Each row has a name. Each question is about the rows just above it. Places in a row count from 1.

kir: [  4  28  35  35  -1  32  14  -7 -42  -3   8 -24   4  42 -44  -4   0]
tev: [ -4 -10 -29   5  -1 -41   1  14  49  -5  -1  51  10 -58  52  -6  -1]
zom: [  3 -18  26 -24  -2  23  -2  -8 -53   4   1 -37  -1  50 -46  -1  -1]
fek: [  8 -19   6   4  -2   9  -8  10 -13  -5  -2  -1  16 -21  -6   1   0]
kasa: [  5 -25  24  13   8  15 -15   6 -43   3   9 -28  -1  21 -29   9   3]
Zedu: [ -4 -29   4 -30   3  10  -7   2   3  -4 -14  -7  -6   6   0  -6  -8]
Badir: [  9  15   6   9  10   4   4  30  -9   3   8  -5  20  -3 -12   8   1]
zoges: [ -1  46  12  24  -4  11  17  -1 -28   7   1 -18  -2 -14 -11   0   2]
Changed zom: [  4 -18  26 -24  -2  23  -2  -8 -53   4   1 -37  -1  50 -46  -1  -1]. Place and old value:  1, [3]
Changed Badir: [  9  14   6   9  10   4   4  30  -9   3   8  -5  20  -3 -12   8   1]. Place and old value:  2, [15]
Changed kasa: [  5 -25  24  13   8  15 -15   5 -43   3   9 -28  -1  21 -29   9   3]. Place and old value:  8, [6]
One entry of kir was changed: [  4  28  35  35  -1  32  14  -7 -42  -3   8 -24   4  42 -44  -3   0]. Where, and from what?  16, [-4]
Where does [  5 -25  24  13   8  15 -15   6 -43   3   9 -28  -1  21 -29   9   2] differ from kasa, and what was there?  17, [3]
Changed Zedu: [ -4 -29   4 -30   3  11  -7   2   3  -4 -14  -7  -6   6   0  -6  -8]. Place and old value:  6, [10]
One entry of Zedu was changed: [ -4 -29   4 -30   3  10  -7   2   2  -4 -14  -7  -6   6   0  -6  -8]. Where, and from what?  9, [3]

Sizot: [ -5   6  42  29  12   9  48   3  31  42  28  31  28  49  40 -10  27  -3
  18  31  21  49  31  41  45  20  35  22]
bogit: [-14  -7   9 -14 -27 -20   4 -18   3  11   5  -1 -10  21  11 -15   8 -18
  -8 -17   3  15  11  11  21  -7  -3  -5]
vugif: [ 13   3  14   7   5  -6  33  46  -9  20 -18   1  11  23 -21  44 -20  27
 -15  13  -8   9 -11 -14  23  27  10  27]
mozun: [-22 -18  27   3  -4 -10  47   0  -2  12 -14   7  17  29 -11   3 -11 -14
 -14  14 -13  29  -7   2  27  -2  17  -3]
nebi: [  4   6 -14  -5  12  17 -26 -23   5 -25  10   0  -3 -25   4 -13  11  -7
  14 -11   5 -15   4   2 -24 -18  -5 -19]
Tir: [-27 -22  17  -4 -11 -14  28 -15  -3   5 -10   2   5  17  -8 -12  -8 -24
 -13   1 -16  19  -8   1  17 -13   8 -12]
Tem: [33 36  6 18 33 37 -6  9 27  2 34 22 18 -1 30 11 33 25 36 10 32  8 31 28
 -2 14 16 14]
Changed Tem: [33 36  5 18 33 37 -6  9 27  2 34 22 18 -1 30 11 33 25 36 10 32  8 31 28
 -2 14 16 14]. Place and old value:  3, [6]
Where does [  4   6 -14  -5  12  17 -26 -23   5 -25  10   0  -3 -25   5 -13  11  -7
  14 -11   5 -15   4   2 -24 -18  -5 -19] differ from nebi, and what was there?  15, [4]

teb: [ -1 -16  -9 -18 -19  -6 -20  15 -11 -19 -33 -23]
diru: [ 1 14  4 19 25  0 24 -7  4 22 25 49]
razoz: [ 8  3 -5  5  5 -7  4 -6 -9  5  8 38]
ranen: [ 16 -57  25 -62 -61  16 -57  25  27 -61 -62 -55]
dak: [  7   3  30 -25  18  16  14  24  28   7  13  -9]
lefun: [ 1 18 42 21 29 32 27 32 36 24 36 23]
gasum: [ 1 10 46  7 22 27 19 30 43 12 19 -7]
Sud: [ -1  -4 -36  -4 -10 -29  -5 -33 -36  -5  -8 -18]
der: [ 7  3 30  5 18 16 14 24 28  7 13 -9]
tos: [  1  10  46   7  22  27  19  30  43  12 -45 -23]
One entry of gasum was changed: [ 1 10 46  7 22 27 19 30 44 12 19 -7]. Where, and from what?  9, [43]
Changed teb: [ -1 -16  -9 -19 -19  -6 -20  15 -11 -19 -33 -23]. Place and old value:  4, [-18]
One entry of razoz was changed: [ 8  3 -5  5  5 -7  4 -6 -9  5  9 38]. Where, and from what?  11, [8]
One entry of diru was changed: [ 1 14  4 18 25  0 24 -7  4 22 25 49]. Where, and from what?  4, [19]
Changed razoz: [ 8  3 -5  5  5 -7  3 -6 -9  5  8 38]. Place and old value:  7, [4]
Where does [ 1 14  4 19 25 -1 24 -7  4 22 25 49] differ from diru, and what was there?  6, [0]

doruf: [ 22 -15  -1  22   0  -5]
takob: [  8  -3 -20 -17 -42  15]
nizot: [ -4  -4   0   4 -20   4]
ninan: [  8 -23  -4 -21  29   8]
zet: [-53  -3   0 -12  -2 -38]
Changed ninan: [  8 -23  -4 -21  30   8]. Place and old value:  5, [29]
One entry of zet was changed: [-52  -3   0 -12  -2 -38]. Where, and from what?  1, [-53]
One entry of takob was changed: [  9  -3 -20 -17 -42  15]. Where, and from what?  1, [8]
Where does [ -4  -3   0   4 -20   4] differ from nizot, and what was there?  2, [-4]
Changed doruf: [ 22 -15  -1  21   0  -5]. Place and old value:  4, [22]

zogo: [ 15  -9  32 -10  24  -4 -10  10   5   3   4 -12 -22  -4 -18   9 -10   6
   3 -28  -8  -5 -12  12   4 -14   3   7   4 -19]
kofek: [-15 -29 -17  -1  14   7  19   0   5 -15  18   8   4  -1  -4  -8  20  -4
   2   1 -39  -7 -11  -2 -50  21 -28  -8  -5  -3]
sani: [  7 -13  19   8  -2 -12 -14  -5   7  -6 -14 -13 -14 -16 -27  19 -12  10
  20   0  10  18  28  37  13  12   5 -11   9   0]
Tud: [  9 -15   6 -10   4  -6 -12   7  33  22 -13 -15  -4  -3 -23  14 -12   8
  -7 -23   4  -2  -7  11  10   2  13   1 -11 -25]
govab: [ -2  -1   1  -2   6  11  12  -4   7  -8  13   8  -4  -1   6  -8   2 -23
  13   2  -8 -24 -21 -17 -19  13  -8   0   6  -9]
riri: [  8 -25   1  -4   4   3  -8   9  26  23 -14 -18   1  -4 -25  11  -8  13
 -13 -24  -2   5   1  16   4   5  10  -1 -19 -26]
kem: [ 15  -9  32 -10  24  -4 -10  10   5   3   4 -12 -22  -4 -18   9 -10   6
   3 -28  -9  -8 -28   4   9  -4   7   2  -9 -21]
sades: [-27 -34 -13   2  25  13   6  -7  19 -10   8   4  -3   5   1  -9  10 -17
  -2 -13 -35  -9 -11   0 -30  29 -10   9  -1 -21]
Where does [  9 -15   6 -10   4  -6 -12   7  33  22 -13 -15  -4  -3 -23  14 -12   8
  -7 -23   4  -2  -7  11  10   2  13   1 -10 -25] differ from Tud, and what was there?  29, [-11]
Changed riri: [  8 -25   1  -4   4   3  -8   9  26  23 -15 -18   1  -4 -25  11  -8  13
 -13 -24  -2   5   1  16   4   5  10  -1 -19 -26]. Place and old value:  11, [-14]
Where does [ -2  -1   1  -2   6  11  12  -4   7  -8  13   8  -4  -1   6  -8   2 -23
  13   2  -8 -23 -21 -17 -19  13  -8   0   6  -9] differ from govab, and what was there?  22, [-24]

teve: [-11  -2  -3   0  -3  -5  -2 -10  10  -1   0   4  -1   0   1  -3  -3  -2
  -3]
nuse: [ 43   0   4   0   5  12   2  45 -47  -1   4   2  -1   0   4   3   4   2
   4]
Pobof: [-8 -1 -1  0 -1 -6 -3 -9  5  1  0 -2  0 -8  1 -2 -2 -2 -1]
Nub: [-14   0  -2   0  -1  -6  -1  -9  14   1   2   0  -1  22 -19  -1  -1  -1
  -1]
zedof: [  6   0   0   1  -1   2  -1   8   0   1   1   2   3  17 -12   0  -1  -1
   0]
Changed Pobof: [-8 -1 -1  0 -1 -6 -3 -9  5  1  0 -2  0 -8  2 -2 -2 -2 -1]. Place and old value:  15, [1]
One entry of nuse was changed: [ 43   0   4   0   5  12   2  45 -47   0   4   2  -1   0   4   3   4   2
   4]. Where, and from what?  10, [-1]
Changed Pobof: [-8 -1 -1  0 -1 -6 -3 -9  5  1  0 -2 -1 -8  1 -2 -2 -2 -1]. Place and old value:  13, [0]
Changed Pobof: [-8 -1 -1  0 -1 -6 -3 -9  5  1  0 -3  0 -8  1 -2 -2 -2 -1]. Place and old value:  12, [-2]

Zapos: [  0  -7 -10   2  -2 -16  -7  -6 -12  -6  -9  22  -8]
Mize: [ 34 -12  -9   2   0 -12 -11  -3  43  -2  -9  10 -13]
roziv: [-28  19   5  -1   2  13  18   1 -36   1   4  10  20]
Gogev: [ 17  32   6  -3  -1  37  34   4  31   6  13 -11  34]
dugos: [  0  -9  -8   2  -9 -10 -13 -11   0   2   4   1 -12]
Fonir: [ -7 -53  -9   0  -2 -50 -56  -6 -20  -8 -16 -13 -55]
ros: [23 20  1  1  0 18 21  1 33  4  5  8 20]
Palu: [-30  13   2   0   1  10  12   0 -38   2   6   4  15]
Changed Mize: [ 34 -12  -9   2   0 -12 -11  -3  43  -2  -9   9 -13]. Place and old value:  12, [10]
One entry of roziv was changed: [-28  18   5  -1   2  13  18   1 -36   1   4  10  20]. Where, and from what?  2, [19]

Pep: [ -7  -7  15  17 -17  -9  10  -7   8 -17 -25  20  -5 -23   4  -5]
buka: [  4  11   1  -9   6  -9  11  28   3   0 -30 -20  -6   9 -13  -7]
mikuz: [-15  -2  15  -4   4  19   0   9   5   0   1   4   1   1 -10   9]
non: [ -7 -12  -8   4 -13  17  -5  -7 -10  12   4  -3  -1   1  13 -10]
milod: [  4 -11  -7  19  -8  14  11  -8 -10  14  14  10  10  -4   4   2]
Ridi: [  8 -33   9  43 -15 -19 -21  -9  11  16  34 -37 -21   0 -31  12]
Sasam: [ 14   8  17 -11   9 -14 -18  26   2   4  13  -4   9  12  -8  -6]
Mopup: [ 22 -36   7  51 -20 -17 -28  -8  11  -5 -16 -46 -28   4 -43  20]
Changed milod: [  4 -11  -7  19  -8  14  11  -8 -10  14  14  10  11  -4   4   2]. Place and old value:  13, [10]
Where does [  4  11   1  -9   6 -10  11  28   3   0 -30 -20  -6   9 -13  -7] differ from buka, and what was there?  6, [-9]
Where does [ 14   8  17 -11   9 -14 -18  27   2   4  13  -4   9  12  -8  -6] differ from Sasam, and what was there?  8, [26]
One entry of Sasam was changed: [ 14   8  17 -11   9 -14 -18  26   2   4  14  -4   9  12  -8  -6]. Where, and from what?  11, [13]
Changed milod: [  4 -10  -7  19  -8  14  11  -8 -10  14  14  10  10  -4   4   2]. Place and old value:  2, [-11]
Changed Sasam: [ 14   8  17 -11   9 -14 -18  26   2   3  13  -4   9  12  -8  -6]. Place and old value:  10, [4]
Changed Sasam: [ 14   8  17 -11   9 -14 -18  26   2   4  13  -3   9  12  -8  -6]. Place and old value:  12, [-4]

niti: [ 40  21  10 -49]
guk: [ 40  21 -10 -49]
rofaf: [-41  -1 -30   2]
Where does [ 40  21 -11 -49] differ from guk, and what was there?  3, [-10]
Changed niti: [ 40  21  10 -48]. Place and old value:  4, [-49]

